Each row is where one point has got to under a steady rotation. How many steps took it there?
The counts run from 0 to 720.
[-24 -16  47   3   9   2  28  56 -23  24  -2  30  -6  -3 -16   2 -14  33
  16 -26   9 -25  18 -40 -10   2  -2  15   3 -16 -44  33 -18 -42 -22 -13
 -23   7 -19   2 -38  25 -23  14  34 -18  59 -13 -29 -19 -10  13  24  12
  36  20 -13  33  12  39  53  -6  16  17  -4  23 -13  17  32 -10 -33 -68
   0 -17  14  43   8   9  -2  -9   0  23  29   6  29] -> 374
[ -7 -35  50  12 -15 -20  20  47 -23  43 -23   8 -21  -4 -31  18  -9   9
  -8   6  24 -51  30 -14   6 -12 -14  13   1  -9 -33  27  -4  10 -21 -23
   0  44 -21 -17   7  21 -18  -8  -4  16  38 -26 -29  11  -5  22  -5   2
  33  33 -25  16 -16  10  42 -21   1  30 -29  -3  -3  24  51 -18 -44 -56
 -10 -16  49  59  -2 -36  22 -22   6  10   7 -22  -6] -> 157
[-26 -18   5  -3 -12  34  10  11  -9  36 -43  19  -7 -38 -30  -3  21   7
 -51  -4   9 -53  11 -15   9   0  10  34 -11 -15 -34  12   0  22 -32  10
   6  54 -23  12   9  17 -16  30  -3   9  52 -21 -15  10 -18   7   1  -1
   7  29 -13 -16  -2   7  15 -15 -12  58 -46  14   9 -27  49 -36 -25  -3
  -8 -29  80  45   6 -31  -8  32  -4  12   5  -2 -33] -> 543
[-29 -13  32   6  29  12  50  26   6  26 -26  45  -8 -10 -13  -8  -7   3
   8 -12   5  -6  41 -36 -21  11   3  14  -5 -19 -11  28   4 -24 -25  14
 -37 -16  -1 -20 -41   1 -23   6  21  -8  24 -40 -32 -31 -26  17  12 -27
  16  23 -12  28   2  39  58  -6 -20  27  11  17 -20  -9  32 -28 -11 -68
  20 -57  14  58  12   4   9   6   1  22  20  25  35] -> 217
[-22  -9  46  -1  10  11  28  53 -23  19  -2  29   2 -13 -12  -1  -1  28
  -2 -18  18 -20   8 -40 -23  12   4  36  -3 -15 -52  34 -17 -55 -29 -21
  -6  11 -14  -2 -22  27 -33  21  34 -21  57 -13 -19 -13 -20  20  21  13
  34  23  -5  24   9  28  62   8  -1  29 -14  21  -8  11  41  -7 -32 -61
 -14 -27  14  48  21 -16  -5   0   8  26  24   2  14] -> 372
[-23 -11  14   0  12  -6  15  56 -15  10   3  31 -14  10 -16  -5   3  17
 -33 -44  34 -31  39 -59 -10  -7  -5  10 -22   5 -24  18  -8  -8 -11   1
 -37  -3  39 -18 -13   9 -14  20  -3   7  25 -45 -32   9 -24  20 -11  -9
   6  29  -5   4  -6  48  35 -31  -9  42 -33 -14  -7  12  45 -13 -31 -52
  17 -53  39  41   3  -5  48  -6 -17   8 -12   3   0] -> 681
[-36 -12  -2  -1 -32   8  16  25 -66  32 -34  46  16 -11   0  47  -5  11
 -22 -12  24 -27  53 -23  21   5   4  28 -10  -2 -35  24   8 -33 -24  -2
  -3  38   2  25 -17  29   4  27  34  17  75 -22 -49  21   7  21  -3  14
  11  16 -42   9  13  21  26  -2   8  34 -32  23  -8   3  54 -23 -33 -19
   5  -9  18  17  14 -12  11   4   4  -3  14   6  23] -> 164
[-21   0  16 -14  23 -30  16  49 -38 -17 -10  12   9  20 -33 -17 -15  21
  43 -39 -11 -26  13 -12  13  -4 -27  -7  12 -21  -9  55  -5 -23  20 -28
  -5  29   9  -4   1  22 -10   7 -19 -42  25 -42   8 -15 -10 -10  38  -5
  31  -2 -19  -4   1  23  32 -31  -8  58   7   8  -8 -14  21   3 -15 -78
   0 -46  17  52  38  14   9  22  21  35 -12  27  21] -> 274
[-30 -12   8  13 -11   4  21  37 -59  49  -8  18  -2   4 -19  13   9  35
  -1 -49   4 -30  16 -47   8 -12  17  -5  14 -17 -52  13   9 -26 -25  22
  -1  23   7  24 -28  34   2  20  24 -25  61 -18 -31  -2  -2  27   7  16
  21  10 -30  11   0  35  31 -19  35  34 -22   5 -32  11  39   1 -37 -25
  -7 -27  51  43  10  18 -19  20  -8  10  13  -5   8] -> 531
[-27 -11  33  -1   1 -11  24  27   4  19 -28  16 -33 -36 -36  10 -23  -7
 -12  12  12 -56  18   3  -6 -15  -6  24  -5 -10 -42  42 -18   6 -34 -24
  -1  50 -27  -3  -9  21 -37   1 -10  28  56 -19 -24  -5 -22   2  22 -12
  32  53   3   8   2   9  29 -22 -22  18 -24  17   7  17  39 -31 -38 -39
  -2  -1  59  68   3 -17  -1  -3  15  21   9 -10  -3] -> 389
[-35 -16  10 -25  -6 -23  -2  48 -30 -38 -29   0  17   5 -44 -22   3 -16
 -23 -38  -5 -56   8 -24  19  22 -49  36 -14  -8  -4  28  -6   2   6   5
 -18  44  19  13  18  12 -32  33 -20  -7  40 -14  -4  -4  12 -17  37   9
   0 -12 -15 -28   5  27   8 -47 -16  48 -43   2  35 -30 -11  -2 -21 -22
   7 -25  59  16  22  19  33  24  16  29  -4  21  28] -> 483
[-17 -25   6  -6 -19  -5  -9 -11 -13  -1 -55  10  25  -6 -22  -3  29  -5
 -13 -12  19 -42   9   8   2   9 -10  27 -36  -4  -4  42   4  -8 -14  44
 -13  59   5  21   7  36  -2  49   4   3  60 -62 -20  10  -1  20  18  12
 -20  13 -22 -35  28   6  16 -27 -30  53 -53   8  -2 -33   2 -46  -7 -21
  33 -18  43  14   9  12  12   9 -19 -15  -4  35 -21] -> 107
[ -9 -33  41  16 -14 -19  18  42 -25  42 -28  17 -16  -3 -26  26 -13  12
  -8  13  28 -54  36 -10  12 -10 -17  13   2  -6 -30  31  -1   7 -15 -25
  -6  44 -22 -10   0  24  -9  -7  -1  17  38 -33 -42  13  -1  22  -9  -1
  30  35 -32  19 -15   7  39 -12   1  26 -22   2   1  20  53 -21 -46 -61
   1 -18  42  58  -1 -34  21 -26   9  14   3 -20   3] -> 158
[-17   2  26 -20  13 -18  28  26 -36   5 -37 -12   3  -3 -28 -18  21 -19
  11 -16  -9 -27  22  21 -18  17  12  -1   3   0  15  36   3  -7 -32 -31
   9  52  -2 -35  16  28 -23  18 -13   7  41 -61   8  10 -37  11  24   8
  41  13 -32   9   1 -24  41  -8 -18  48 -43   5  -5  -2  22 -27 -22 -46
  13 -15  34  68  39  -8  23 -28   0   3  -2  28 -35] -> 287
[-34 -16  36  27   6 -21  41  22  12  27 -37  28   4 -30 -32   9 -10  -5
 -37   9  31 -35  56  -7 -12  -3 -22  50 -10  -6 -32  46  -1   1 -19  35
 -31  29 -18 -16   0   9 -17  19 -29  18  26 -14 -32  -6   3  24 -14 -11
 -13  32 -10 -13   2  30  40 -25 -53  14 -12   5  15   0  22 -38 -29 -46
  15 -23  44  48   8 -27   0  -4  -6  14  19  13  28] -> 235
[-43 -27  -5 -18 -12  31  16  20 -23  -3 -38  35  11  -5 -13 -20  20 -12
 -17 -40 -25 -37   9 -36  18  18  -8  26  -2 -12  -3  -7   0 -13 -16  29
 -21  19   1  33 -32  16 -24  41  33 -10  70 -24 -19  -8 -10 -14  44   0
   4  -1  -7 -15  12  40   9 -36   8  42 -34  29   0 -46   8 -24  -5   7
  13 -37  63  11  15  32  -7  58   2  12  17  29  13] -> 557
[-49  -9 -14 -18  -3 -18  24  36 -30 -25 -15  34 -25   0 -17   5 -17 -23
   7 -40 -32 -41  32 -13  14 -16   0   5  12  -5  -4   5 -20 -13 -10 -11
  -1  34  21  18 -42  24 -34  22  -5  14  69 -20 -10  -1 -25 -31  51 -18
  38  23  16  -3  12  37  11 -54   0  25 -17  18 -13  -4  20 -22 -19  -2
   6  -2  63  47  19  33  -2  40  26  15   6  23  18] -> 403
[  0 -46  43 -11 -22 -38  -2  12 -23  -1 -56   8  14  19 -20  18  -2 -22
  30  18  16 -45  19   4  13  14 -39   2 -28 -12  13  46   4  -8   5 -14
  -8  51  -1  -5   0  33 -14  -4  18   1  31 -67 -23   1   6   9  25 -12
  12   7 -42  -4   1  -4  34 -18 -17  47 -17   4  -7  -8  25 -28 -12 -71
  25 -29  20  31  13   2  37 -22  20  -2 -17  23  22] -> 493
[-56   2 -14 -17 -21  -4  20   5 -43  10 -44  52   4 -32  -4  44 -23  -7
 -10  -7   4 -27  41  -9  10   3   2  27 -23 -21 -33  37   3 -46 -21   9
  -6  36   7  49 -38  25 -10  26  32  14  77 -15 -37  -3  -2   8  29  -3
   8  24 -18  -3  27  36  18  -9 -17  24 -10  30 -10  -4  37 -33 -22 -14
   7  -8  28  26  17  16 -11  22  20  10   7  27  47] -> 397
[ -4 -46  29  -6 -21  -3 -17  34 -31  -8 -15  37  20  25   1   8  15  30
  25 -19  24 -40  -2 -39  16  -3 -26  25 -23 -14 -22  27 -22 -45   4  -8
 -12  32  17  27 -23  43 -11  25  50 -31  60 -47 -21   4   1  -1  31   1
   9  13  -2 -11  23  38  32 -26   8  53 -20   9 -22 -22  37 -11 -13 -60
  11 -39  17  11   1   2  13  20   7  -1   0  14  10] -> 707
[-25 -23  20  26   2 -15  51  14 -22  29 -50  12  20  16 -35 -16  18 -10
  22 -15 -14 -15  66  24  11  -3   1  -1  38  -2  15  23  22   9 -15  45
 -26  34 -16 -36   2  14  10  22 -19 -14  33 -42 -25 -10   1  19   4   4
   0  -8 -45  -1   3 -10  38 -30 -23  33  -8  17 -17 -31 -10 -42  -9 -45
  36 -24  35  43  31  11  -6   0 -18   0  27  35   7] -> 437
[-17   3  20 -23  17 -19  25  29 -30   6 -32  -8  -1  -2 -30 -19  12 -17
  10 -17  -5 -22  26  14 -20  20   8  -2   1   4  14  40   7   0 -25 -38
   4  45   4 -40  19  19 -18  13 -14  11  31 -67   6  10 -37  15  22   9
  37  15 -36  16  -3 -24  46  -7 -20  53 -41   5  -6   3  30 -33 -21 -51
  18 -28  26  65  38  -8  33 -27   2  10  -9  29 -35] -> 288
[-41  -4  11  19   7 -19  24  28 -35  17 -21   8  25   8 -40 -19  19  21
 -10 -57   7 -22  28 -27 -11  -2   2  18  14  -7 -37  41   3 -31 -14  68
 -31  24  10   5  -5  27   3  50  -9 -26  58 -13 -30 -13   1  34  13  33
  -7  -8 -24 -15  20  32  26 -36 -13  21 -30   7 -10 -10 -22 -16 -24 -24
  27 -12  41  22  17  42 -13   1 -34   4  26  35  17] -> 456
[-18 -32  39  22  -3 -32  32  17 -15  38 -48  -7  -1  18 -44 -10  14  -6
   3 -18   7 -35  32 -19  -3   0 -10 -17   1  -9  -4  34  23  19 -16  48
 -26  22  -6 -28   0  16   3   5 -11   0  17 -52 -38 -14  -1  39  -5  -2
   3  -3 -56  14 -10   5  35 -32  -5  24 -21 -14 -19  -2   3 -27 -24 -45
  33 -38  50  54   7  23  19 -31 -16   3   5  11  15] -> 668
[-34 -10  29   7  31  16  54  28  -2  26 -26  43  -1 -13 -15  -7  -3   5
   2 -15   0  -8  50 -33 -21  14  -1  15  -1 -18 -12  29  10 -25 -20  25
 -43 -23  -7 -23 -42   1 -15   9  17 -12  26 -34 -33 -33 -24  18   9 -25
  10  16 -24  28   3  36  55  -7 -20  23  10  20 -13 -11  27 -31 -12 -64
  25 -56  16  43  16  11   7   5   0  23  23  30  43] -> 218
[-23 -15  15  -4  -4  -8  25  28 -30  12 -28  15   7  -5 -10  -1  44 -18
 -45 -26  28 -20  36 -24 -34  13  15  25 -25  15 -10   5   5 -19 -43  19
  -3  22  35 -23  -1  26 -23  40   4  21  44 -53 -20  24 -28  36  -4  14
   7  24  -9  -9   7  17  48 -16 -23  37 -61 -10  -9   9  33 -29 -27 -13
  22 -25  51  44  19 -11  38 -21 -24 -14  10  10 -26] -> 676
[-33   4  15  29  16 -27  46  20 -29  41 -30   4   9 -16 -43  -5  16   2
 -25 -21  10 -20  41   6 -15 -11  15  14  12 -17 -35  31  18  10 -27  36
   4  45  -2 -29  26  19  -8  21 -52 -15  26 -23  -9   1  -4  36 -16  13
  -1  16 -29 -14  -6  -1  37 -25 -47  40 -20  -5   1  -2  28 -13 -29 -23
  -9 -30  66  73  34 -28 -16  13 -10  13  12  10  -7] -> 78
[-25 -25  16   9 -24   0  19  22 -40  50 -40  32   1  -9 -15  40 -24  14
 -13   7  33 -41  55 -13  21  -7 -13  14  -8  -2 -32  39   6 -12 -16 -11
 -12  41 -15   8 -10  21   7   7  19  24  55 -28 -51  17   9  28 -13   2
  12  18 -52  18   2  13  28  -3   4  28 -20  19   0   7  61 -32 -34 -51
   7 -20  18  34   5 -24  19 -21   6   8   2  -3  20] -> 161
[-22  11  18 -29  23 -11  27  28 -29  12 -32   1  -2 -11 -33 -15   4 -10
  -1 -16   1 -20  31   6 -14  22   5  -1  -3  -1   9  45   7  -1 -27 -35
  -2  37  -4 -36  17   7 -15  14 -11   8  26 -61   4   6 -37  19  18   0
  31  13 -37  18 -12 -14  45  -5 -22  59 -36   6   0   0  33 -26 -23 -59
  14 -32  24  63  36 -16  41 -24   5  15 -19  30 -25] -> 289
[-29 -29  31 -13  19  11  43  58  -7 -22 -13  44  -1   8  -4 -23   4 -25
   5 -33 -13 -14  48 -31  -5  24 -14  32  12   2  22  -3 -12 -17 -16 -15
 -34 -14  11 -28 -38   0 -41  14  13  -1  37 -32 -12 -13 -31 -20  37 -17
  29   5   7  13  -3  36  54 -30 -13  23  -4  20   0 -21  13 -23  -6 -48
  22 -42  22  38  30   7  24  13  10  26  28  26  28] -> 580
[-54  21 -29  -4  16  12  23  33 -44   1  -9  28  14  -6 -29 -18  15  14
 -38 -70  11 -19  39 -37  -3  -5  18  20  -1   8 -30  20   2 -17 -14  31
 -19  20  31  11   4  13   0  61 -22  -6  56 -28 -14  10 -17  13   7  19
  -8   8  -9 -19  16  40  15 -38 -16  52 -47   5  -1 -15  20 -19 -21  -1
  16 -26  45  27  26  11  13  27 -28   7   3  33  -9] -> 92
[  4 -67  67  23 -30 -11  19  42 -22  21 -33   6  22  26 -17 -18  33  10
  35 -11  -4 -31   1  -4  14  11 -18  19  31 -12  -6   6  -8 -10 -19  15
  -3  36 -28 -10 -10  43 -20  12  24 -36  64 -28 -19 -10   0   9  33  24
  29  -7 -20   5   6   2  54 -28  12  26 -23  19 -12 -23  -8 -15 -12 -58
  10 -18  44  31  19   5 -18   3  -2   5  50   1   3] -> 358
[-10 -42  45 -11 -15   2   4  47 -25 -10 -32  -3  27   0 -26 -20  28  -6
  -9 -14  -9 -50  -8 -11  19  28 -32  42  13 -16  -7  12  -9  -1 -12 -16
  12  53 -22   6  23  20 -38  20   4 -28  54 -13   4  -2   4 -16  35  17
  21 -12 -19 -15  -4  -2  28 -27  -8  52 -34  16  27 -35   4   0 -15 -36
 -16 -28  64  31  29 -21  -5  36  19  29  25   1  -3] -> 718
[-48 -13  19  -1 -21  -2  35  47 -39  22 -33  13   5 -14 -39  -7 -10 -10
 -21 -28 -13 -43  42 -14  19  20 -11  31  36  -1 -26  20   4  -9 -29  10
 -12  40 -38  11  -9  13 -17  31   6  14  80  13 -37 -14   1   1  25  26
  26 -10 -32  22   6  15  19 -24  13   9 -31  35  16 -10 -12 -21 -34 -13
  13  13  49  24  21  21 -10  -1   2  30  40   9  30] -> 381
[-45  15 -18 -11   8  -8   9   3 -25   1 -38  47  14 -20 -22  24 -33  23
   8  -7  14 -33  38   6  13 -14 -10  11 -22 -19 -29  75   2 -26   8  -1
 -16  44  -4  28 -11  22  12  25 -11  -7  42 -43 -17   0   2   3  18 -12
  -4  24 -29 -18  18  25  13  -8 -32  60  -3  26  -2 -18  47 -29 -18 -56
  11 -30   3  39  24  -6   3  25  20  14 -21  40  28] -> 627
